In the rows, 128 means zero.
One turn sends every row of this set to another row. A few are shown first. Where does it send the rows asked after them?
nus: [106 143 137 145 119 100 112  96 144 100 122 122 144  50 143 120 107 132
 127 146 108 124 156 126 140 124 124 137 102  98 106 166  93 130 137 105
 150 128 156 143 121 140  95  86 105 131 118 160 117]
zesil: [119 139 145 153 133  91 136 130 136 134  66 138 122  94 148 147 128 103
 156 150 119 117 150 102 147 136 137 134  84 105 123 118 142 107 126 141
 125 129 149 141  85 113 153 184 115 120 118 152 149]
Pemik: [160 130 149 156 123 102  91 137 153 107 109 148 125 116 125 105 153 138
 161 106 136 134 143 126 132 139  98 127 102 106 149 130 106  97 110 127
 156 134 180 167 122 148 174 165 115  99 106 140 109]
lezu: [139 117 115 146 136 123 131 125 144 123 110 152  88  79 118 155 139 115
 163 159 166 158 154 143 139 141 134 146 106 133 142 146 172 102 119 140
 144 166 158 122 124 103 126 139 107 129  99  95  99]
supu: [ 95 124 156 138 121 131 116 130 151 107 119 138 165 120 111 103 102 109
 107 126 120 140 126 127 140 141 107 139  76 115 104 162 108 119 109 146
 121 113 176 156 158 142 149 155 111 101 127 189 145]
sezog: [157 109 138 146 131 127 120 167 116 133 120 144 119 100 101 121 160 105
 140 124 139 148 122 146 117 120 134 133 143 115 115 153 161 149 100 185
 116 161 187 118 118 130 166 143 123 108 110 122 134]
Nuvi: [140 151 124 174 137  90  97 135 154 131 135 151 109 112 147  99 139 103
 170 136 126 146 124 152 160 137  99 143 101 110 128 129 133 108 118 138
 173 129 166 152 139 125 192 160 114 105 123 130 112]
ridip: [ 91 107 148 139 126 124  99 163 161 111 145 145 147 110 121 114 100 114
 110 125 130 139 143 127 140 113 125 135  68 130 128 127 109 117 105 141
 120 129 179 120 157 139 158 150 116  78 126 195 125]
Ramat: [113 108 127 139 128 119 137 146 123 129 110 129  80  92 116 132 143 131
 166 155 160 131 138 155 142 150 136 149 110 131 135 159 174 109 130 146
 129 181 156 130 109  77 115 114 104 127 126 111 104]
besos: [107 137 138 139 139  95 135 119 132  98 133 111 136  57 145 125 122 137
 138 135 119 117 138 120 122 124 132 129  89 112 102 158 106 134 132  94
 146 125 163 127 111 128  95  66  94 110 133 158 102]
zirod: [ 83 132 121 118 126 101  76 127 157 106 120 129 142  69 144 115 134 126
 142 131 125 126 146 124 127 109 111 132 103 118  98 167 101 120 147 103
 151  99 141 112 110 128 104  81 106 115 116 154 102]
noz: [ 99 128 139 104 143 120 110 145 151  83 136 133 105  82 116 150 135  53
 144 151 133 116 112 145 127 111 182 148 134 115 119 171 111 128 129 168
 124 137 154 120 141 153 140 115 115 137 111 130 108]
pide: [130 117 146 129 126 119 116 160 117 134 128 149 126  80 121 100 161  97
 150 114 126 159 119 154  95 126 120 134 135 139 131 137 164 151 126 168
 113 178 186 122 122 134 151 116 136 114 111 126 125]
barat: [133 113 143 125 144 111 126 162 105 157 130 146 116  90 100 116 164 121
 134 134 122 140 105 149 135 120 118 110 139 119 130 144 152 162 115 168
 116 144 188 121 125 130 180 129 117 124 133 126 124]
Vuke: [134 162 135  92  79 135 130 133 161 120 132  96 124  78 108 119 151  69
 128 124 119 152 130 120 131 116 125 131 137 125 121 165 116 105  94 144
 154 117 160 123 121 119 149 106  90  97 145 118 109]
Pifa: [128 130 112 151  95 133  95 117 134 105 145 108 154  77 125 105  87 111
 128 122  98 117 105 137 152 104 127 118  89 127 126 134 145 130 102 121
 117 129 154 124 151 114 134 107 146 119 114 150  71]
sive: [134 123 142 157 120  87 100 144 149 141  69 131 119  95 153 157 139  91
 135 151 142 126 148  99 122 127 137 141 101 102 139 116 147 113 155 151
 131 140 138 146 103 144 177 165 125 114 123 148 143]
zav: [152 130 161 123  92 148 118 135 186 106 115 119 110  63 113 118 133  77
 128 120 128 157 129 117 145 124 118 145 148 148  97 136 132 132  94 146
 128 135 159 113 113 154 149  96  98 103 120 132 111]
Kopar: [118 114 110 162 100 127  92 121 146 104 158 105 154  76 109 105 105 111
 124 110 120 138  95 134 152 122 140 127  89 132 116 171 130 119  78 120
 125 128 171 113 141 130 112  94 136 124 109 152 100]
sis: [147 128 142 123  95 147 116 147 173 100 120 101 115  90 114 115 148  67
 148 141 110 147 120 125 124 109 112 129 142 141 109 180 133 106  90 150
 152 119 157 107 111 121 152  95  94 112 122 138 111]
zar: [133 144 127 153 117 139 114 129 152 100 154  84 126  81 111  97 112 112
 117 102 105 135 126 153 178 121 133 125  82 124 128 164 105 110 110 135
 124 137 161 110 125 120 110 115 133 117 102 151  86]
Laper: [140 126 146 129  77 153 124 130 163 133 115 114 112  97 112 116 154  77
 138 140 104 144 133 116 121 114 111 129 146 155 129 152 135 121  95 138
 137 115 137 127 105 145 152  85 104 108 134 132 108]
sobu: [ 95 136 151 106 120 110 124 160 156  85 142 116 110  78 124 151 115  64
 152 161 138 123 119 118 128 123 184 173 146 112 134 158 139 120 115 142
 129 136 144 131 137 163 146  94 110 119 134 145 126]
kuzu: [ 80 138 122 136 127 108 111 120 135 145 114 120 139 122 121 152  94 146
 139 160 168 128 101 153 137 131 140 146 118 135 141 152 103 135 140 113
  98 134 170 135 139 122 147 148 125  96 156 167 144]
lezi: [162 140 120 182 137 115  90 146 142 138 124 163 129 114 128 104 129 125
 159 127 135 159 130 137 136 150  94 131  91 108 143 145 137 103 122 126
 148 119 149 150 122 135 174 165 112  90 119 139 125]
mir: [117 110 122 141 126 123 130 140 133 118 110 150  77 100 116 142 146 114
 200 168 152 128 136 139 136 137 153 144 100 135 146 143 169 128 118 143
 141 171 149 125 116 101 119 143  87 113 104 111 115]
ronu: [105 127 145 108 128  98 116 144 138  80 126 128  93  77 111 144 136  61
 169 153 139 117 125 117 128 113 176 151 125 106 116 176 128 137 118 142
 138 139 160 122 127 163 122  85 121 108 110 122 130]
Rig: [ 99 139 133 144 141  85 100 106 137  92 115 108 136  60 129 114 108 137
 133 141 116 126 154 135 122 119 127 128 108  89 112 162 115 121 141  98
 150 116 155 144 103 111 101  86 107 122 120 156  92]
Bave: [ 92 130 147 106 100 115 119 158 159  87 145 133 112  69 114 145 111  84
 171 164 129 123 112 127 141 111 179 160 141 136 115 164 133 121 119 133
 126 128 153 107 144 152 137  89 120 138 138 133 126]
Keviz: [ 97 143 121 134 105 116 103 117 123 147 116 123 152 125 131 162 108 159
 132 120 152 119 101 133 161 129 134 162 107 123 144 148  93 143 140 116
 119 125 180 133 137 122 137 131 138 112 120 153 149]
Zokas: [174 123 155 135 140 104 117 164 134 132 129 152 104  96 101 119 150 124
 156 118 134 131  95 153 134 117 107 125 123 134 127 138 150 135 113 169
 102 144 192 101 131 121 150 132 115 107 143 112 125]
sedo: [141 143 162 158 118 103 129 130 140 122  80 158 125 106 154 161 131  94
 135 154 100 122 141 102 134 128 110 153 100 111 134 118 145 104 143 145
 127 120 148 131 112 116 144 168 125 117 131 154 156]
Bofun: [ 97 155 133 132 129 119 120 107 152 143 120 112 119 130 132 153  97 141
 124 144 165 122 104 131 135 148 138 142 103 123 129 135 108 148 133  96
 114 132 167 149 145 125 136 130 132  87 144 176 135]
Zef: [141 137 138 171 140 109  91 132 140 126 134 152 135 103 140  81 156 130
 150 132 144 155 141 141 134 153 118 113 112 115 149 141 125  92 121 111
 165 111 157 163 128 152 169 159 122 110 118 129 118]
vog: [ 97 127 149 115 121 119 143 157 144  68 137 123 103  78 124 135 138  79
 184 147 134 120 108 117 135 108 181 157 150 120 119 159 124 120 116 120
 131 145 142 123 128 153 154  99 124 123 131 134 115]
buzef: [124 107 138 138 117 118 114 147 141 117  91 128  86  90 105 134 160 129
 171 152 145 132 144 149 137 131 153 142 119 124 131 153 160 105 136 158
 144 161 164 123 111  72 125 122 106 142 124  96 100]
kisi: [135 145 158 165 137  86 123 134 146 118  74 121 113  98 146 150 133  98
 139 133 132 125 139 121 130 123 136 129  85 106 138 118 160 118 158 123
 122 126 130 158  92 131 163 172 134 109 127 157 145]
kude: [ 99 131 157 140 122 133 122 127 144 106 103 132 181 108 108 106 129 106
 113 141 139 127 160 152 136 141 118 148  70 146 113 144 118 108 111 147
 122 125 184 151 162 145 152 153 126  87 136 167 139]
Zoge: [ 91 152 131 141 132 127 102 119 144 151  92 123 153 104 146 145  95 131
 135 141 162 126 101 123 149 138 153 150 109 120 147 141  99 135 129 105
 102 126 165 130 126 114 127 140 149 100 126 170 152]
Perul: [130 132 148 173 108  79 116 131 134 119  71 136 117  84 163 146 145  84
 144 149 124 120 134 107 143 135 124 144 113 102 127 116 143 110 143 131
 132 139 135 157  83 137 166 160 116 118 140 158 138]
dege: [127 130 114 172  99 120 122 120 140 115 149  91 142  91 105 106 126 105
 113 123 121 134 116 126 183 109 141 124  87 122 135 167 151 113 104 136
 127 125 173 129 143 127 110 100 151 128 122 140  84]
Fut: [ 96 139 137 125 141 103 100 110 150 108 105 107 129  78 154 115  94 125
 144 138 136 127 131 127 133 106 121 133 105  97 104 177 104 137 139 107
 148 107 156 121 117 110  94  70 105 111 118 137 111]
tebo: [ 88 106 168 141 134 134 122 138 155 108 131 151 156 122 119  94  92  95
  99 154 129 142 134 126 141 119 123 135  79 139 122 141 123 112 123 151
 130 114 180 161 160 130 162 134 115 105 129 177 123]
Vop: [107 105 139 152 135 122 140 149 143 118  97 141  85  88 105 135 151 129
 161 141 168 141 141 156 134 118 158 143 112 133 134 138 165 121 126 140
 143 166 145 133 104  71 139 137  97 108 134 107 114]
kolo: [101 145 115 134 138 115 110 119 139 159 123 126 125 127 128 147  97 145
 125 162 156 122 114 139 143 140 119 139  96 117 144 150  94 132 153 118
 111 144 157 134 154 117 131 149 139  98 138 171 144]

Keviz -> lezu
Fut -> zesil
And these:
kisi -> vog
Zef -> Laper
Rig -> Perul
supu -> sezog
zav -> ridip
Nuvi -> Vuke
Bave -> kolo

